In the rows, 128 means zero.
Each path is a new rotation, seen through one point. The rows after it are directions, each followed by how far the rotation turns it, in degrees per step (0 if it stays put).
Each turn is a multiple of 5 degrees from 10 to 175, or 0.
Each row of a path follows its step; steps can be skipped.
path 1
step 3: [139 128 119 127 127 109 120 140 122 141 130 130 131 127 137 135 114 129
 124 131 130 138 136 138 129 116 132 133 125 141 138 132 128 121 127 134
 118 124 132 127 117 131 127 119 119 139 122 122 139 143 121 121 120 125
 134 133 125 126 121 131 145]
step 4: [133 136 136 119 121 122 136 112 114 120 130 135 117 105 121 119 124 125
 137 127 120 137 131 122 117 132 118 130 127 128 127 125 142 132 124 127
 129 119 128 119 119 130 129 134 121 130 132 131 128 132 138 129 114 119
 129 117 120 135 132 129 142]
step 5: [130 128 119 126 138 132 130 129 126 116 116 122 126 116 138 121 134 124
 123 124 124 116 123 129 132 122 131 132 126 134 139 126 122 133 114 132
 110 141 138 120 143 138 135 140 118 113 136 126 132 132 122 136 120 130
 142 128 131 132 118 132 131]
step 6: [113 126 136 125 117 122 126 136 131 130 129 124 126 131 134 131 128 127
 138 122 124 133 127 132 124 122 126 120 117 114 133 139 121 112 119 126
 102 124 141 129 118 121 126 132 126 135 127 127 138 135 127 112 126 123
 137 129 121 126 135 140 135]
step 7: [132 129 132 132 129 128 141 130 127 131 127 131 122 112 125 135 134 136
 134 127 127 125 134 110 127 140 133 123 122 119 126 138 137 126 122 129
 129 111 118 136 138 125 132 150 133 116 133 135 137 129 141 132 133 116
 136 118 124 135 126 125 126]
step 8: [140 117 119 130 133 136 132 147 124 140 133 125 119 132 133 140 125 116
 129 130 126 125 120 127 138 125 125 120 123 128 133 117 121 134 121 142
 109 136 126 125 138 128 133 126 123 125 134 130 139 129 120 128 133 128
 132 137 130 140 130 110 124]
step 9: [136 115 139 127 122 119 121 131 118 141 136 125 121 127 125 133 120 125
 135 118 120 118 135 120 116 122 129 127 124 109 126 117 135 124 134 137
 121 127 136 133 116 122 125 123 135 133 127 122 126 137 132 122 142 130
 124 109 127 124 129 136 139]
step 10: [136 128 121 107 133 125 124 123 125 120 134 120 124 115 134 133 128 132
 124 134 128 135 127 112 117 141 125 137 119 135 136 119 121 144 125 129
 130 122 120 142 134 121 128 135 138 113 128 127 125 131 134 136 138 131
 136 124 138 135 124 126 130]
step 11: [128 124 118 131 131 136 125 144 134 109 138 133 129 142 124 130 117 123
 127 137 128 130 130 132 125 123 117 125 127 118 131 105 120 130 113 138
 117 141 135 125 124 128 122 135 133 124 128 125 122 135 131 119 123 131
 132 138 124 121 127 124 134]
step 12: [118 133 126 125 123 115 117 138 113 130 126 135 130 121 126 128 124 137
 123 132 131 123 129 125 118 124 144 128 134 116 140 125 134 112 133 137
 133 118 124 129 130 124 132 133 143 125 113 128 122 132 134 122 130 119
 129 129 129 123 124 139 147]
Directions:
[129 127 132 131 125 125 126 125 127 125 126 127 128 131 126 131 126 127
 129 128 126 126 132 124 124 128 127 128 131 125 125 128 125 127 130 129
 128 128 127 125 127 129 130 125 130 129 128 133 127 127 131 125 124 126
 131 129 126 128 130 128 128] | 140
path 2
step 0: [121 132 126 136 124 148 115 127 138 116 138 132 131 124 118 115 127 118
 135 127 142 136 116 129 123 115 129 119 132 125 129 125 132 138 129 121
 112 136 131 113 122 118 122 141 125 121 131 121 136 144 138 117 124 124
 138 115 132 125 136 135 126]
step 1: [126 121 126 131 119 123 144 131 126 121 125 142 134 127 116 136 125 110
 122 137 119 141 141 107 120 127 141 130 125 133 109 130 114 128 123 135
 117 136 121 134 123 128 128 118 138 123 118 115 141 136 127 119 117 126
 125 127 130 126 129 133 124]
step 4: [130 139 124 134 135 143 122 140 130 127 125 124 127 124 139 129 116 125
 130 120 132 138 122 137 125 115 113 126 126 127 122 131 128 117 129 113
 141 120 144 118 121 125 132 145 136 128 126 124 138 134 149 119 113 130
 130 124 117 124 113 118 126]
step 7: [122 127 130 144 138 126 131 140 138 120 125 139 121 126 113 133 145 122
 125 119 125 127 126 123 134 134 141 128 126 140 127 119 142 128 130 123
 122 137 141 115 132 133 125 124 120 105 135 132 138 123 116 140 122 132
 127 133 137 126 124 143 135]
step 8: [123 135 130 131 145 132 130 130 136 129 127 143 130 127 130 140 122 122
 125 133 127 125 117 119 118 120 129 113 118 120 117 127 112 125 129 135
 130 109 125 125 110 134 126 148 132 121 135 124 127 120 120 122 119 124
 132 136 131 123 106 124 134]
step 9: [111 135 126 112 122 139 122 119 118 117 128 128 141 132 121 138 127 136
 133 135 133 125 133 133 124 119 136 135 132 122 123 128 137 132 139 123
 122 124 147 135 114 126 144 130 125 115 115 132 133 141 135 120 132 118
 136 129 115 123 119 124 139]
step 10: [142 120 117 135 127 145 129 115 124 127 133 128 141 125 130 131 127 116
 138 128 134 142 149 136 121 115 138 117 119 151 134 124 121 124 123 127
 127 127 133 124 126 127 130 130 132 131 116 120 129 128 129 120 135 120
 114 125 129 121 140 117 120]
step 11: [121 119 127 136 122 133 118 128 134 120 112 138 120 110 120 131 130 131
 121 122 134 147 127 129 135 124 127 128 122 125 120 119 135 133 127 107
 115 135 129 115 126 114 129 124 130 124 124 119 129 127 136 128 117 149
 129 124 137 123 141 134 120]
step 12: [126 130 126 131 129 145 143 133 145 133 123 139 131 130 132 126 128 113
 133 144 128 125 125 109 129 121 129 131 126 123 125 128 128 130 139 135
 136 143 115 120 126 137 113 119 137 120 120 116 128 127 123 129 104 133
 129 129 129 124 115 139 123]
step 13: [130 132 137 115 127 132 143 137 126 126 131 117 133 127 127 136 123 133
 125 123 126 130 138 122 130 132 122 127 135 132 112 124 142 124 121 122
 127 131 137 139 123 137 149 132 143 112 130 133 126 128 120 121 117 140
 140 142 132 127 105 121 134]
Directions:
[132 124 123 126 127 129 126 128 130 127 131 126 127 126 124 130 129 127
 129 131 125 127 129 125 130 132 129 132 128 129 127 127 127 130 126 128
 128 127 125 124 129 127 124 128 128 127 129 127 131 126 130 127 130 133
 131 131 128 129 127 130 126] | 70
[128 129 126 128 125 125 130 129 132 132 124 129 129 130 126 130 124 132
 127 128 126 132 127 128 127 126 128 132 127 124 128 129 125 130 133 130
 129 126 125 129 128 127 128 127 126 128 128 126 132 131 127 128 126 126
 129 129 129 124 126 128 129] | 100
path 3
step 0: [121 124 123 116 121 130 115 128 130 116 121 136 131 113 130 123 135 129
 122 137 139 127 144 134 133 141 126 145 112 144 124 131 114 124 129 117
 131 116 127 131 125 133 111 135 134 120 124 122 124 119 126 123 122 118
 131 140 133 129 137 131 118]
step 1: [132 115 136 138 114 119 114 122 144 128 125 135 132 115 133 127 126 121
 137 129 141 137 133 129 137 125 116 128 128 127 126 138 115 143 133 115
 133 138 131 117 130 134 130 132 130 125 116 126 117 125 120 131 136 130
 124 144 134 126 149 122 131]
step 2: [116 120 136 131 120 133 116 125 122 132 115 126 117 122 134 133 128 115
 138 127 127 121 127 106 143 126 122 124 133 121 127 123 122 134 124 124
 139 144 132 130 137 121 134 123 127 137 122 112 122 133 116 130 131 139
 132 121 143 125 129 112 117]
step 3: [112 138 143 119 125 127 112 124 119 126 131 130 116 127 119 124 127 118
 135 132 128 125 136 119 134 138 131 123 117 127 112 113 121 124 130 149
 128 127 131 120 127 133 124 120 138 121 137 121 122 121 115 123 130 125
 119 124 137 132 114 123 115]
step 4: [120 130 134 138 132 120 125 129 135 122 133 126 130 142 128 110 125 120
 127 133 132 128 136 138 135 132 119 132 121 129 119 109 119 143 133 136
 126 129 132 112 125 137 117 154 135 125 125 131 130 123 118 132 137 118
 119 119 131 137 124 123 139]
step 6: [137 139 128 129 118 128 127 150 121 122 137 133 117 120 124 135 125 131
 144 134 119 139 127 128 119 136 118 127 118 123 124 133 127 120 131 127
 139 130 120 128 120 130 127 120 124 122 116 104 126 123 124 139 131 126
 119 112 138 127 137 135 116]
step 8: [119 131 140 129 131 129 121 110 125 136 120 142 122 126 126 122 128 124
 119 143 121 116 130 143 126 111 119 149 118 129 136 130 110 127 130 114
 125 126 131 129 117 124 118 138 125 127 130 117 115 121 129 122 129 134
 130 138 128 128 133 119 121]
step 9: [138 119 146 127 123 127 137 133 131 128 119 137 128 117 125 116 135 119
 137 128 127 122 120 123 127 124 117 126 125 128 116 130 118 134 136 106
 140 131 128 123 116 131 121 124 137 114 129 115 105 129 130 129 124 118
 137 135 136 136 126 118 127]
step 13: [137 120 121 133 112 123 115 134 139 129 125 125 127 124 122 131 125 114
 140 138 132 130 140 129 136 129 125 135 130 121 126 132 113 134 126 127
 132 137 144 120 115 110 138 138 127 130 130 118 132 130 125 145 149 126
 128 118 131 136 138 126 131]
step 14: [117 130 134 135 115 148 124 130 122 134 133 133 123 129 135 138 115 127
 137 141 128 120 125 124 124 132 120 115 123 125 116 120 125 123 121 133
 122 132 130 130 113 125 132 118 126 137 122 113 120 131 119 129 150 138
 132 113 137 136 140 120 125]
Directions:
[128 126 129 124 127 127 127 128 126 126 129 129 125 129 129 130 130 129
 128 132 122 125 128 127 130 130 128 126 125 131 129 125 132 128 126 128
 126 126 128 126 125 130 127 126 130 130 125 129 131 131 125 127 131 129
 127 131 129 127 126 132 129] | 95
[124 127 127 126 126 128 127 133 125 131 123 125 129 130 128 130 123 130
 128 126 129 128 132 129 129 126 127 126 128 127 126 130 126 130 132 134
 127 129 128 126 128 129 128 127 131 130 129 129 131 129 125 129 130 128
 127 128 131 132 129 127 129] | 35
[124 131 128 126 127 128 125 128 127 127 127 126 129 129 127 125 130 130
 128 128 125 129 130 123 125 125 130 131 129 126 129 126 130 126 125 130
 127 126 127 128 130 131 126 127 131 129 127 130 125 126 130 127 128 131
 126 123 124 127 129 127 126] | 90
[126 128 128 127 125 130 125 126 127 128 129 131 124 129 128 128 127 124
 127 127 129 128 125 131 125 131 128 130 129 129 128 132 126 123 131 129
 128 127 130 132 126 129 126 124 131 127 133 127 126 126 127 130 130 129
 126 130 126 129 129 133 128] | 135
